The rows of Y fall into a few groups, and each row is roughly a mix of its group's hidden directions.
Y:
[[  8.9  21.7  25.4 -23.6   0.7   9.5 -12.7 -40.2  -4.2  -7.5]
 [  9.6  22.2  33.0 -12.7  -9.0  10.0  -6.3 -35.6 -18.7   4.6]
 [ -4.8   2.6  18.6 -21.4 -26.5 -31.4  30.6  -4.1  14.5   1.7]
 [ 22.4  15.6  23.1 -15.2  16.2  30.7  -6.2 -29.1   8.0  -5.4]
 [-33.5  -6.7  -1.7  -6.4  35.9 -16.7  13.8 -26.0   2.1  -6.8]
 [ -0.4  14.2  20.7 -41.1   7.1 -13.7  25.3 -21.2   6.7  -0.1]
 [-18.4 -18.2 -10.5   1.4  -1.6 -21.2  34.2  32.2   1.6  15.7]
 [ 32.0  23.1  16.5 -24.3  -3.2  22.8  -8.4 -25.1  -6.3  -0.1]
 [ -9.9  -7.5 -11.7 -16.1  37.8 -20.4   2.8 -30.8  10.0  15.3]
 [-32.7  -9.3   6.0  30.8  -2.1  -8.4   7.5  -5.3 -33.9  15.6]
 [ 12.9   0.1  -8.8  17.7 -12.5  29.9 -45.3  -0.4   0.8  -5.2]
 [-36.4 -17.8   9.5  26.3  27.4   1.8   2.1  -8.4  20.5  -3.1]
 [-10.3 -12.6 -41.4   2.5  -3.4  10.5  -9.1  26.6  24.6 -13.7]
 [ 20.1  15.5  17.0   4.5  24.8  20.5  -6.9 -18.9 -35.2  -7.6]
 [-37.2  -9.1  12.1  11.2  17.6 -30.8  19.6 -10.6 -14.1  -0.3]
 [-15.6  -5.8 -10.8  24.2   6.1  28.4 -38.3  -6.1 -17.5   8.0]
 [-30.1  -8.0  24.2  17.7  17.8 -15.0   3.5 -15.6 -28.7  14.2]
 [ 30.8   9.5  32.5 -12.5  13.2 -26.5   9.0 -17.3   5.9 -11.9]
 [  8.6 -10.2 -19.6  -7.5 -21.2  -4.2  10.5  36.7  27.0 -20.4]
 [ 18.3  -0.9 -18.6  42.8   5.8 -17.9   2.2   8.8   8.3 -25.9]
 [ 12.0  25.7  29.8 -18.7  -5.0  15.2   0.3 -29.9 -20.1  -9.7]
 [ 19.4 -11.8  -2.8   5.2 -42.3   3.3  -8.0  32.5  14.8   1.5]
 [ 39.5  17.4  12.2 -28.4  -3.7 -17.5   4.8 -17.7   2.3 -14.4]
 [ 10.4  -3.0 -27.6   0.3 -21.6  34.7  -9.1  26.4   6.3 -18.0]
 [-14.8  13.2  -0.5  17.9  29.5  -6.1  -8.6 -41.6  -9.7 -13.1]
 [ 33.4  23.4  20.3 -15.1 -20.8  19.2   3.1   2.3 -20.3 -12.5]
 [ 16.9  -5.5 -16.5 -12.7 -36.9  -4.0  -8.4  34.2  17.1  -6.3]
 [-41.6 -22.6   0.4  29.0   2.8   4.0   2.1  19.1 -12.7   7.6]
 [ 35.4  18.3 -18.0 -38.4 -10.6   0.3  -0.1  -0.8 -13.4  -3.5]
 [  1.4  12.9   5.0 -14.6  22.2 -13.9  27.7 -33.1 -15.3 -22.4]
 [-17.4   9.2   3.9   9.2  33.0  14.8   7.8 -36.6 -22.1   2.4]
 [ -6.7  15.1  28.2  -6.6 -12.0 -26.4  18.6 -36.1  -4.1  -8.5]
 [-28.8  -0.5 -16.4  10.4   5.8  27.4   2.6 -12.9 -38.4  -7.0]
 [ 14.4   8.5  -4.0   0.8 -18.6  25.1 -39.8  -1.6  -3.7  28.6]
 [-27.0   0.1  10.0  24.1   8.5   7.3  -9.4 -21.6 -38.4  11.3]
 [  2.4  -4.5 -32.7  -6.6 -29.5  22.0  -1.1  27.3  -3.2 -20.9]
 [ 40.1  16.5  -0.7  -8.4  -7.4  28.2 -26.9  -7.7   9.5   3.7]
 [  7.8 -21.3 -36.6  -2.5  21.9 -14.6  -1.8  15.8  25.7  15.1]
 [ -2.3 -13.7 -11.2  -0.9 -32.2 -12.2 -11.0  39.1  19.7  12.2]
 [ 21.5  13.6  25.6   7.0  15.4  17.8 -25.6 -27.6  -8.2  17.3]
 [-44.4 -15.5   2.9  11.9   1.7 -20.6  14.1   2.1 -25.3   7.7]
 [  5.3   8.8 -35.7 -24.3 -12.5  24.8 -22.7  -2.8  16.4 -12.5]
 [  5.3   0.0 -12.8   3.0 -18.3  36.9 -12.7   5.9 -34.6 -20.0]
 [-37.7 -17.7  17.1  19.8  15.1 -25.6  13.6   3.2  -7.2  11.8]
 [-16.7  -3.4 -34.3 -25.7  27.1  -7.6  -4.1 -22.2  15.9  -3.4]
 [ 40.3   6.6  -9.7  -3.3  -7.1  15.4 -23.3   9.0  24.7 -19.8]
 [-40.0 -14.3   2.8  23.9 -15.3  -3.9  -1.2   0.0 -24.1  21.8]
 [-22.9 -25.6 -10.3  25.1   6.4 -32.1   8.6  19.8   3.8  15.2]
 [ -1.1  20.2  16.7 -27.3  13.0   3.7   0.9 -43.0 -14.2  -4.9]
 [  1.9 -18.2 -14.3  27.0 -16.6  -3.9   0.5  45.4   7.9   2.6]
 [ 13.8  10.8 -33.5 -19.7 -13.0  25.0   8.9  -0.2  -6.1 -31.0]
 [-40.9  -0.7 -21.5  -0.1  -8.5  -3.7  -3.1 -10.2 -24.5  27.5]
 [-37.7 -12.7   3.4  17.5 -14.8 -26.9  22.3   0.5 -11.3  15.2]
 [-29.1  -1.0  -4.2  10.2  37.6   9.8  -0.9 -14.2 -29.0  12.9]
 [ 17.9  23.1  13.6   5.5  14.7 -13.7   3.4 -38.4  -0.6 -27.1]
 [ 39.7 -12.7 -19.4  -1.6   8.7  -5.6  -2.9  24.2  18.6  23.0]
 [  3.3 -23.1 -26.1   6.6   9.9 -33.0   2.0  17.0  10.7  28.7]
 [ -5.5 -22.0 -23.5  23.1 -11.6  -9.6   9.5  40.7   8.3   7.1]
 [ 31.7  10.8  -9.0 -27.5 -11.7 -18.3   7.5   6.5  32.8  -9.4]
 [-28.7  -1.3  13.5  12.6  30.0  -6.4  16.7 -26.7 -24.3   1.8]
 [  3.2  -4.5   6.0  39.7   2.4   6.4   1.0   9.2 -43.7   2.7]
 [ 34.6   5.1  14.0  14.5 -37.4   9.4 -19.3   5.0  -3.9 -12.8]
 [  8.1  -0.4   3.4 -10.7 -22.7 -34.1  28.8   9.6  28.7  -9.1]
 [ -8.7  -4.0 -39.5  -4.2 -14.6  24.8  12.1  19.2  -0.4 -26.0]
 [ 33.8   2.3  -7.3 -22.8 -13.8  12.5 -14.5  15.6  32.4 -11.0]
 [-37.8 -10.8 -11.3  26.4  14.8   9.3 -13.6  -5.5 -23.3  16.0]
 [  2.8  19.1  37.7  -6.9   5.3  18.4  -3.3 -37.2  -8.8  -3.0]
 [-18.0   2.2  24.1  10.6  25.1  -6.3   4.1 -30.3 -31.6   7.7]
 [ 26.2   4.5  15.5 -10.9 -29.7 -25.0  25.1   9.8  15.5 -12.1]
 [ 31.4 -11.0 -20.0   5.3 -15.0  -9.4  -0.5  39.7   5.4  15.3]
 [-28.4 -12.7  25.8  25.2  17.5 -15.1  -5.0  -3.8  -5.2  28.7]
 [-16.5   2.7  34.2  10.9   0.3 -25.6  18.8 -12.8 -30.3   5.6]
 [  0.5 -13.5  17.9  14.7  10.1 -39.1  16.6   1.8 -15.1  28.9]
 [ -7.9  -7.2  29.5  36.3 -20.0  -7.5   9.6  24.4 -15.2   3.9]
 [ -2.0  16.1  35.9   0.1 -16.3 -12.1  13.5 -11.2 -37.6  -1.7]
 [ 20.4   7.5  10.9 -40.7 -23.3   5.0  -5.1  -1.0  28.9  -3.4]
 [ -4.2  -0.4 -31.2  -3.7  -8.7  23.0  -2.5  28.6  14.2 -32.5]
 [  3.0  15.5  20.0  -7.0  26.8 -12.3   6.6 -42.6 -14.9   6.8]
 [-24.0 -16.6  18.1  39.9  -4.9 -10.8  12.9  24.3  -3.9  -2.4]
 [  2.0  10.0  29.4   7.4  28.6  -0.7  -3.4 -36.7 -20.3   8.9]
 [ 20.9  12.7  16.3 -20.8 -21.4 -23.9  16.3 -11.5  26.2 -16.7]]
Here is one row from each group, named. Which group is each of the other rows in?
[-33.4 -10.7 -28.8   6.6 -23.4   9.4 -11.4  19.0  -9.8  19.2]
<84>
[-16.7  -2.5  -3.0  -0.7  42.9  -1.1  25.2   3.1 -27.9  11.7]
<47>
[ -6.0   9.5  42.1   1.6  21.8   5.9  10.3 -32.8  -9.1  -4.0]
<113>

[ 25.0 -10.6 -23.8   5.7 -10.6   8.9 -12.1  36.0  25.8  -7.3]
<47>
[-43.0  -4.0 -10.8  -3.5  25.3  -3.9  11.1 -13.8   5.6 -26.3]
<113>
[ 27.7  13.5   5.9 -26.7   2.2  30.1 -28.2 -11.2  10.0  -8.1]
<47>
[-19.9  -2.8  -1.6  33.1  17.2  13.7 -14.8 -11.0 -36.3   7.1]
<47>
[ -5.9   3.4  34.1   8.0  24.2 -13.9   2.8 -30.6 -25.3   7.3]
<84>
[ 26.7  22.8   5.9 -31.2  -1.6  19.6 -12.6 -29.9  -3.1   1.2]
<113>
[ 31.7  23.6  14.3 -18.6 -29.3   7.6  -5.7  -6.5 -23.8   4.6]
<113>
[ 17.0   1.8  19.2 -34.4 -32.4  21.2 -12.2   8.0   3.4  10.9]
<47>
[-19.7 -23.7 -26.2  23.3  -6.7   5.7  -9.9  33.3   3.2  14.9]
<47>
